In the rows, zero is written as 128.
The rows of X fall into a few groups, which share some directions, and each row is roughly a mix of its group's hidden directions, except one row that fits no group.
X (115 x 10):
[[167 110 109 118 161 151 175 145 105 119]
 [118 166 149  99  88 134 141 129  91  96]
 [118  88 126 119 147  88 149 106  82 144]
 [149  96 103 166 153 140 136 129 172 155]
 [105 102 111 129 155 108 178 119 140  87]
 [141 114 147 137 106 137  77 109 128 180]
 [ 78 120 119 112 180 132 132 125 164 118]
 [135  87  91 170 155 103 135 139 151 139]
 [163 122 138 122 119 126 135 114  68  86]
 [119 111 191 125 140 101 128  89 109 132]
 [ 69 122 133 145 120 129 109 120 180 123]
 [162 100  91 165 146 133 129 146 165 148]
 [159  94 120 158 145 142 115 105 135 181]
 [142  92  98 158 165 141 124 127 159 163]
 [104 135 123 107 140 127 174 116 130  68]
 [127 118 150 155 124  78 126 133 176  97]
 [149 137 132 102  89 143 107 155  86  95]
 [142 110 144 117 155  83 134 122  73 147]
 [ 90 158 160  89  98 109 158 134 122 121]
 [117 120 103 137 133 181 146 104  80 119]
 [ 87 151 135 129  91 115  83 115 159 121]
 [139 127 142 153  91 121  82 114 108 173]
 [101 164 147  74 103 129 127 148 102 121]
 [120  96 144 112 123  86 141  91  84 141]
 [135 126 103 110 137 171 116 121  74 160]
 [159  93 106 169 152 132 128 112 149 165]
 [ 92 150 177 104  94 135 139 112 118 103]
 [141  85 115  84 132 116 124 118 177 109]
 [130 149 104 106  89 164 117 140 156  86]
 [113 116 109 115 173 127 175 126 134  84]
 [102 159 159 100 100 131 121 128 105  80]
 [158 147 144 127  91 134  84 139  82 135]
 [123 143 121 120  87 163 118 149 178 101]
 [133 152 151 113 130 152 101 168 161  87]
 [140 137 105 136 158 175 123  91  93 107]
 [125 120 102 130 167  94 151 103  84 150]
 [167 109 129 130 119 138  77 144  90 155]
 [129 127 139 118 121 170 129 165 176  90]
 [103 168 165  92  98 125 140 137 137  96]
 [173 159  95 107 150 116 149 142  93 129]
 [114 124 116 113 154 160 134  93  80 163]
 [125 123 109 117 139  86 138  92  73 144]
 [121  98 109 131 143 109 177 120 116  78]
 [176 106 131 152 104 117 102 134  89 155]
 [137 130  98 137 144 181 154  99  91 137]
 [160 124 126 100 133 100 112 151  67 126]
 [122 138 112 117 130 180 136 104  72 122]
 [135 133 109 131 160 181 126  86  97 127]
 [132 131 158 127 115  88 113 153 187 123]
 [103 161 124 133  92  92  90 132 154 151]
 [117  89 155 152 154 103 147 104 108 166]
 [143  97 130 140 155 115 145 104  70 154]
 [105 144 136 155 124  98 140  81 148 170]
 [104 164 147  94  92 142 144 136 102  93]
 [161 136 128 139  94 126 102 136  66 126]
 [123 116 138 144 138 116 114 138 183 182]
 [101 160 150  82 110 134 124 122  82 115]
 [ 83 116 130 133  79 125  83 120 147 125]
 [179 102 125 174 140 120 109 107 146 147]
 [138 129 162 129 113 156 109 175 173 113]
 [ 88 159 122 106 159 142 159 125 165 106]
 [129 141 143 120 108  94 130 169 185 116]
 [156 136 142 122 110 156  82 129 137 180]
 [112 141 133 112 106 155 107 151 175  84]
 [105 133 122 120 156 115 182 125 148  82]
 [116 166 141 100 116 141 114 128 169  79]
 [154 143 118 117 132 143 118 134  61  95]
 [101 146 174 108  85  98 148 127 120 113]
 [119 159 157 109  85 114 150 119  89 101]
 [ 89 153 171 102 103 120 131 131 138  88]
 [148 137 158 137 133 110 109  89  74 149]
 [105 108 108 110 149 121 161 139 119  68]
 [157 142  92 108 168 122 157 126  86 118]
 [117 129 133 139 106 151 111 173 186 124]
 [142 123 100  91 148 144 139 129  89  79]
 [111 167 161  80  93 146 127 141 118 119]
 [138 137 132  86 117 164  83 153 101 111]
 [142 124 131 104 101 138 141 119  83  72]
 [129 162 107 115  99 151 119 158 176 103]
 [145 112 146 147  68  94 115 137 100 119]
 [142 126 134 116 193 121 162 115 101 111]
 [104 165 150  88 106  98 133 141 104  99]
 [113 123  99 115 163 128 165 139 111  75]
 [147 140 156 123 138  96 121 126 190 153]
 [175 112  95 166 165 130 117 117 149 136]
 [135 114 143 134 125 132  60 124 103 164]
 [115 120 113 144 130 133 138 124 185 182]
 [165 129 150 136 126 145  93 106 134 184]
 [ 67 104 112 142 112 126 112 134 171 129]
 [144 105 122 126  80 134  87 138  82 129]
 [137 129 137 141 178 100 144 100  86 153]
 [ 78 150 141 134 118 126  90 117 171 110]
 [156 121 123 123 160 119 154  99  69 136]
 [110 100 127 157 147  92 137 136 176 159]
 [110 121 109 142 127 135 157 111 184 171]
 [ 95 160 146  72 105 122 132 156 119 127]
 [153 111 164 135 168 133 128 110  74 128]
 [108 105 120 109 129 114 170 141 140  70]
 [147 139 150 119 118  98 112 157 189 139]
 [147 135 159 143 122  97 116 134 192 111]
 [143 124 123 115 155  92 119 124  62 137]
 [130 118 102 133 155 172 121  95  80 139]
 [161 103 136 148 112 101  89 157  91 142]
 [160 101 129 125 116 137  78 142  81 139]
 [153  99 127 135  90 113 122 125  73 101]
 [169 140 178 117  91 131 101 139 139 145]
 [116 136 117 122 141 113 189 144 154  87]
 [ 68 122 122 146 109 118  88  99 141 132]
 [166 113 128 136 175 155 168 127  99 127]
 [111 108 100 151 132 182 161 110 102 117]
 [140 143 139 134 111 144  72 133 127 182]
 [ 98 151 159  92  83 115 139 139 100 119]
 [120 111 126 117 151 110 182 138 154  83]
 [104 106 112 155 150 114 158  95 167 157]
 [ 88 128 127 123 103  75 126 130 164 153]]
Here is one row of each group, with its name. Which group are the others in?
[110 143 135 116 142 111 173 126 131  67]
A
[168  99 124 120 135 148 171 113  84 128]
E
[134 137 160 116 125  99 110 147 192 141]
M

[156  91 108 176 159 106 107 114 135 132]
M
[126 175 123  97 110 161 117 143  95  97]
A
[107 161 157 101 102  91 133 133 110  89]
M
[145 138 126 136 106 119  89 156  68 121]
A
[121  86 106 119 130 125 183 116 141  92]
A
[127 113 146 157 104  72 131 145 158 100]
M
[ 92 162 134 127 140 127 156 122 188 137]
A
[ 85 126  77 165 150 128 109 126 131 147]
E
[156 135 133 130  81 116 138 138  81  90]
A
[104 165 145  94 102 119 142 130  90  92]
M
